Each path below is one point turned by a fixed rotation once a step. After each direction that follows a path, write how fast that rotation turns it, in degrees a step (0 if it stays still).
Each turn is a multiple of 5 degrees from 10 to 175, or 0.
Each row of a path follows its step; steps can be skipped.
path 1
step 0: [  1 -10   1  -7  -5   4  -2 -15  -7 -12  23  -8  -5 -12   6 -16  -4  11
  14  16 -18  -6  28  -7 -18   1  10  -5  -7   9  -7   6   0  21  -3 -21
 -10  15  10  10  14 -19  10  -6  32  17   1 -32   4  19  -1   7   4   2
  25  -3  17  -3   2   3  -2  26  -5  -7  15   9  -1 -25  12]
step 5: [ 13  -8 -14   4   9 -20  -6  27  -1 -24  18 -25 -11   6  -7 -11  -4 -19
 -14   8   8  10  11  11 -14   5  13   7 -16 -17  12   2   4   4   9 -18
  25  11  19 -17  -1  -3   0 -18 -16 -18 -17  12   2 -16  -3   4 -28   3
   9  12  -6  -1  21  21  15  -1  -3   9  -4   1  11   8  -5]
step 13: [  7  17  -1  -7 -15   7   3  -7  -8  22  16  11  17  10  14  -5 -10   5
   4 -21  -6  -4 -17  22  -2  10   1  -6 -14   1  12  -4  15  11  13 -18
   2 -22   6  17 -27  26  -6   9  19  14   0  23  -9  -4   8   2   1   0
 -36 -16  -3  13 -15  -4   6 -12 -12  -9 -26  -4   8  -2   5]
step 14: [  6   9 -15   1  -2 -10  28 -19 -11 -10  13 -22   1 -14   2   4 -19   0
 -16  -5   2   2  18  11  27  -1  -2  -4  24  -1 -20 -13  -2  -2 -21 -10
   7  19 -28  13  -5   7  -6 -13 -19 -15 -29  -5  21  19  -1 -12   5 -11
 -17   1   5  -1  -2 -16   1  -3   7  -6  11  15  -4  11  17]
step 16: [ -2   7 -19 -15  -9  10  -5  -7 -11 -17  -4   9  19   6  24  16 -14   4
   8 -17  18   2  10  12  -9  14 -11  -7 -21  36   2 -11  21  -8   8   0
 -15 -17  -5   4 -11 -20  -6 -15   5   4  25  12   7   7   7   0 -17   9
  -2 -16   2 -14  12   3   2  13   7 -28   2  -1  27  -3   7]
step 18: [-10   6  20   9  -4   8  -7 -12  -2   8   0   7   2   2 -18 -14   5   3
 -22  13  31 -16  16   5  27   5  -8  11  15 -16  20  -6  12  15 -25   9
 -22 -18  -2   4   4  -2 -16  11 -15  -3  14 -13  -6  16  16  21 -10 -13
  10 -11   7   4  -7 -15 -19  23  -6  12 -10  -3   6 -10 -10]
step 19: [  2 -13   1 -11  -9  -3  -4   2  -4   5   2   0   3  -1   9   8 -27 -11
  -1   9  14   1   1  -7  15   6  11  -4   0  24 -11  -8  -6 -33  -7  -9
  -5 -28   9  11 -14 -17  10   0  21 -18   6   7 -17  -1  27 -13   5  -2
   5  12 -28 -23  13  16  12  14 -18  -8  -4 -20 -17  25  -1]
step 26: [ 10  -4 -14  16   9  -5  -7  -2   3   2  -2   8   6 -14 -15 -17  22  -5
  25   3 -10   5   3 -10 -13 -10 -11   1   1   5 -16 -14  -5  14   7   1
   0  11 -19  -8   0 -13 -18   5   2  13  -8  -9  -4  -4 -15 -10  25  -2
 -10 -11 -28 -33  -3 -19  10  15  22  20  27   5  -3  16  23]
step 44: [ -2  25  24  -1  13  25 -10  11  -4  10  -4  -9   1   1 -18  -5  12   4
   0  17  17 -33  20   2   7 -30   0 -13  12   5 -12  -4   1   1   9  -2
  19  -4  -4 -10  -6  24 -10   8 -20   2  -9   5 -11 -16 -12   3   6  -5
 -11   6   4   3 -14  -2  24  -8 -35 -12  -4 -17   5  10   3]
Directions:
[ 0  5 -1  6  1 -3  4  4 -2  0 -3 -2 -2  0  0 -2 -2 -5 -4  3  3 -1 -4  1
  2 -1 -6 -3  4  3  0 -7  0  4  2 -1  2  1  3  0 -4  0 -1  0  8  8 -3  4
  6 -4 -3  0 -3 -4  5 -3  0  0  4 -1 -3 -3  3 -1  5 -5  6  3 -1]
35
[-3  4 -5  4  3  7  8  2 -4 -3 -1 -4  1 -2 -3 -5  1 -1 -8 -3  4  0  2 -4
  1 -3 -2  0  5 -7  1  3 -4  0  1  3  0  2  0  0  2  2  3  1 -6 -2  4 -4
  2  1  0  0 -1  5  0  0 -4  6  3  2 -1 -6 -4 -1 -2 -1 -2 -3  6]
110
[ 1 -3  3  9 -4 -3 -4  2 -3  3  0  0 -1  2  0  3 -4 -3  2  1  4 -3 -1  0
  3  1  3  3  5 -1  6 -1 -1 -4 -1  4  1  3  2  5 -2 -4 -1 -3 -7 -1  7  1
 -4 -1  1 -1 -8  3  4  2  2  0  5  5  6  6 -2  0  1  0  1 -1 -4]
25
[-1 -3  1 -5  0  5  3 -5 -1 -2  2  2 -6 -1  0  1 -3 -1 -3  4  2 -4  1 -2
 -4 -1 -1 -3 -6 -2  5 -1  4 -1 -8  0 -1  4  3  7 -1 -1 -1 -2  3 -5  4 -1
  5  4  3 -4  3 -5  0  1 -6  1  2  0  1  2  4  1 -1 -6  4 -4 -4]
20
[-1  2 -2 -5  4 -3  1 -2  2  5  5  1 -4  3  3 -2  2  6 -3  1  2  2  0 -1
 -2  3  0  7  1 -1  9 -1  2  2  2 -1  0 -4 -3  0  0 -2 -7  2  1  3  2  0
 -8  5  3 -2 -4  2  2 -5 -3  1  2 -2  1 -7  2  6  5  3  4 -3  3]
145
[ 2 -5 -4  1 -3 -2  2  0  2  4 -2  1  1  0 -2 -9 -1  5  5  2  4  4 -9 -2
 -4  3 -4  0  0 -2  4 -1 -5 -1  2 -2  0 -3 -6 -2  0 -1  3 -4  2 -5 -5 -2
  6 -1  2 -4  4 -2  2  5 -1  2 -2  7  4  1 -3  4  2 -4  1  3  2]
155
path 2
step 1: [-17 -24  -7   4  15 -18   5 -10  -7  11  -2  19   1  18  -8   1 -24   7
 -10   6  11  -3  15 -32   7  -5  -9  -6  -1 -16   7  -7  10   3 -23  23
  -2  13   5  -4   3  14  -9 -26  -1 -14   9 -24 -10  -2  -7  20   6  -7
 -29  16  -8  -6  -4   0   5 -11   8  -5  -3 -21   6   4  -4]
step 11: [ -1  12   6   7   4  14 -14 -23   0  15   1  -1 -10   4 -12  37  -2  -3
 -15  -6  13  11   1  -4   5  27   1   6 -16 -10  -5  10  -8  -3   1 -16
   0  19 -13  14   3  30  10  -8   4  15  14  -2  -1 -11   2   6 -13  -1
 -15   4   0  -6  -7  19 -32  -9  12 -10   8  12  17  22 -14]
step 21: [  8   9  -1  20  26  16 -20   9  -9  22  11  10  -5  13   7  10  13  10
  -7 -11  -8 -14  24 -30  -4  -9 -18   1  -8 -15   5  -1   5  14   7   3
   1  12   2  -1 -12 -24   2   2 -24  -4   4  -4 -13  -3  28  -8   4  -1
   0  19  -3   7 -13  -1   8  -1  20  -2 -19   9  -6  20 -14]
step 24: [-20 -14  13   7  39  11  -2  15  13  13  -3   0 -11  11 -11   0  -1  -8
  13 -10  -3  -8  -3  -6 -14  -5  -4  -9  -7   0  13  -5   6 -13  19  -3
  -6  18   6  -8   6  11  -7 -17  -3 -17 -22  29  -7 -13   4   8 -18  -8
 -12   8  24 -14  -4   4  -4   6  -6   7 -12 -18  -4  23 -24]
step 31: [  1   0   2   5   7  -3  11   6  -3  26 -26 -18 -12  21  -7  21 -17   4
  14   2  21 -20   2   4   8 -15 -19  -9   8 -26   1   2  -5  16   6   6
 -20  -3  12  -1 -21  25  -8   4 -13  -8  -4   2  13   1 -14  19   5   5
 -13   7  13  16   0  23   2  -2  10 -12  15  -2   6  14 -12]
step 34: [-15   4  -9  -1   0  19  14   1  15   3  -9 -10  -3   0 -23  -4 -16  -1
  -5  -2  22  -8  18 -24  11 -10   1 -10 -11 -20  -6 -24   8  -1   7  14
  22  19 -14  22  -4   7  10  -2   6 -13  10   0   2   0  -4  16   7  -6
 -30  29  -5   4 -17  -7 -10  -8  12  -8  11 -13  -7 -20  -2]
step 40: [ -1 -18  -1  -2   9  -1   1   3  -3  20  16  15 -10  18 -17  11 -11  -8
  -1  14   2 -12  -4 -24   4 -26   2 -35 -15 -19  18   9   3  15  -9   0
   1   0  -2 -14  -5  -5 -11 -11  -2 -18   9  14  -4  10   6  -7   8  -8
 -26  13   7   4  -3  23  32   7  -2  -4  -9   8   8   6 -16]
step 42: [ -4  -8  24  -9  15   6   5  -6   0  11 -19   2  -3  20  -4   8  -6  23
 -18  12  18   9   1 -23  10   7  -5 -12  -9  -5 -12 -13 -17 -13 -10  18
   7  21  -9   9   9   8  -1 -16  18   6  13  -3  -1  -7  -9   8 -10   1
 -29   3  -6 -18 -23  11 -13 -12  22  -1  -4  -2   5  24 -12]
step 44: [-14  15  25   4  11  13 -22  -5   1  10   5  -1 -23  -2   1   6   1  -9
 -18  -3   0   5  -9  15  -2   3   4   1  -1  -2  15  21 -13  23   0  -6
   8 -16 -14  14  -4   7  12 -15   0   5  22  24  -7 -23  13  -2  13  -7
 -29  21  19  12 -20   4  -7  -5  -4 -11  -1  -3  20   6 -16]
Directions:
[-1  2  5  0 -2  2  2  2  0 -2  8  0  0  8 -6  5  3 -1  2  2  0 -1 -3  0
 -4  2  7 -4 -3  2 -1  4  3 -1 -6 -2 -3  1  6 -3  7 -2  5 -1  2  5 -3 -2
 -3  0 -5 -1  1 -1 -7 -7  0 -2 -2  4  0  0 -1 -1 -1  0  0  5  1]
25
[  7   4   5   4   4   4  -2   6   0   5   0  -2   7   0   0  -2  -3   4
   1   0  -1   0  -2  -1   2   1   4  -3  -1   5   1   1  -3  -5   3   0
  -2  -1   0   0   5  -2  -9   1  -6  -2  -2   0   0   1  -2  -3  -2   0
  -2   0  -2  -1  -1  -3   1 -12   3   2  -2  -3  -2  -3  -2]
120
[-2 -1  7 -1  3  0 -1 -7  2  2 -1 -3 -2 -8 -1  1  3  5  1 -3 -1  0  4 -3
  1  4 -2 -5  1  4 -2  2 -2 -1  2  4 -6 -5  1 -1 -3  4  4  0  3  6 -2  0
  5  5 -6  1 -5 -2  2  0  4  0 -9 -4 -1  2 -2  3 -7  2 -2  2 -1]
55
[ 3 -4 -4  2  2 -2  2 -5  1 -5 -6  3  3  3 -4 -5 -1 -1  7  1  1  1 -4  1
  0 -9  0  2 -1 -5  2 -1  5 -4  3 -6 -4 -3 -1 -7 -1  0 -2 -1  0  3 -1 -2
  1 -3 -3  2 -5  2 -3 -1  2  2 -4  0  5  1  2  3 -3  1  3 -1 -5]
45
[ -3  -3   0  -2   1   6  -1  -5   2   5   2  -3   4   0   1  -2  -1  -3
  -5   0  -1   2  -1  -3 -10  -3  -3   0  -2  -1   5   5   3  -6   0   0
   0  -2   0  -2  -2   0  -5   3   4   3   5   2  -3   3  -1  -4  -2  -1
   6  -3  -1   5   1   2   0   2  10  -4   5   1  -3   5   3]
100
[-8  4  1  1  0  1 -4  1 -1 -5  2 -1 -3 -4 -3 -1  2 -2  6  0  1  7 -3  3
 -2 -8  2  0 -3  7 -1 -3  1  1 -2  1  2  2 -4 -1  3 -2 -2 -6 -1  1  4  6
 -1  0 -4  2 -1 -3  2  3  3  2 -4 -2  2 -1 -2 -7  3 -5 -5 -5  1]
70
[-4 -1  0  2 -3  1  3  5  1 -5  4 -3  0 -3 -4  0 -1  3 11 -4 -2  1  2 -4
 -2  2 -5 -1  4 -2  4 -5 -1 -2  9  4  2 -1  6  1 -4 -1 -3  3 -6  5 -1  1
 -3 -2  1  4  6  1  0 -4 -1  1  3  0 -2  0  1 -1  0 -2 -2  5 -1]
10
[-2  1  4 -2  2  0  9  4  5 -3 -5  1  2  4  4 -6 -1 -2  1  4  2 -3 -2  0
 -5  2  0 -5  0  4  2 -3 -4 -1  2  3  5  2 -3  1 -1 -8  3  3 -2 -3  0  6
  7  0  2  0 -2 -2 -3 -2  3  2 -7  2 -3  4  1  3  4  3  2  2  1]
40
